128 stands for zero in the data rows.
Here are some points, each followed by its number:
[125 139 135 129 128 142 123 106 115 168 125 142 138 119 144 114] 0
[ 78 179 222 178  46 175  54 134 140 171 172  92  47 191 126  29] 1
[132 128 107 125 157 110 128 126 136 134 110 158 164 118 134 104] 2
[137 115 116 108 123 120 138 135 131  91 118 144 129 119 120 155] 3
[147 111 121  93 128 126 139 126 122 101 108 129 146 102 123 168] 4
[117 147 127 145 140 143 102 101 124 186 124 167 149 131 158  69] 5
[154 109  70 106 166 166 140  78  91 157 120 193 175  96 171 154] 6
[168 116  38 130 178 255  93  36  49 186 189 250 165 123 201 104] 7
[119 137 141 135 121 104 133 144 145 109 127  95 117 133 114 132] 8
[127 134 127 129 127 141 123 116 118 139 131 148 131 125 137 119] 9
[126 143 149 128 124 145 121 105 114 169 129 103 136 114 142 127] 10
Which three points above are nearest to each new point? Their numbers follow each, nearest first.
[132 130 129 133 130 136 120 135 128 106 146 105 118 134 118 133] 8 9 3
[113 120  98 133 111  87 142 162 163  53 120 202  97 156 109 124] 3 8 2
[136 131 195  96 117 104  94 166 149 103  93  31 164 108  99 102] 8 10 4
[142 136 105 158 190 127 119 135 135 125 164  52 151 134 117 117] 8 10 9
[131 120 127 142 142  93 139 174 155  71 145  58 110 147  88 149] 8 3 4
[106 147 159 141  99 118 113 139 147 133 125 122 106 146 123  95] 8 9 0
[112 140 173 137  90 119 121 152 142 106 138  71  89 144 105 131] 8 10 3
[124 129 171 116  94 117 126 150 138 100 122  69 105 127 105 151] 8 3 4
[125 135 130 150 131 137 102 150 139  96 159 110 110 156 112  95] 8 9 3
[141 119 100 104 134 151 133  93 108 133 113 171 153 102 158 155] 6 9 4
[ 98 175 138 172 135 159  87  77 119 227 140 168 138 141 178  43] 5 0 10
[117 129 123 145 137  73 131 178 172  67 126 106 118 153  95 110] 8 3 2
[ 77 192 169 184 101 162  80  73 119 245 143 167 110 150 182  31] 5 0 1
[ 85 179 195 182 106 131  92 120 138 222 144  86 104 158 137  37] 1 5 10
[129 129 115 125 132 131 130 119 122 127 124 163 137 123 136 123] 9 2 0
[143 125 148 112 147 110 116 150 142 103 116  51 159 112 107 129] 8 4 3
[103 150 209 136 103  51 133 183 169 108 102   0 114 128  84 128] 8 10 3
[110 155 109 186 138 199  91  86  99 193 189 179 104 166 169  59] 5 0 9
[ 91 186 183 211 144 143  87 118 132 239 178  40 110 168 136  27] 1 5 10
[107 147 158 149 108 117 109 146 149 132 134 110 107 152 117  85] 8 9 10
[121 145 163 132 118 134 118 121 125 162 129  83 129 122 130 117] 10 0 8
[134 119  82 132 140 175 127  87  96 161 140 222 135 129 168 118] 6 9 5
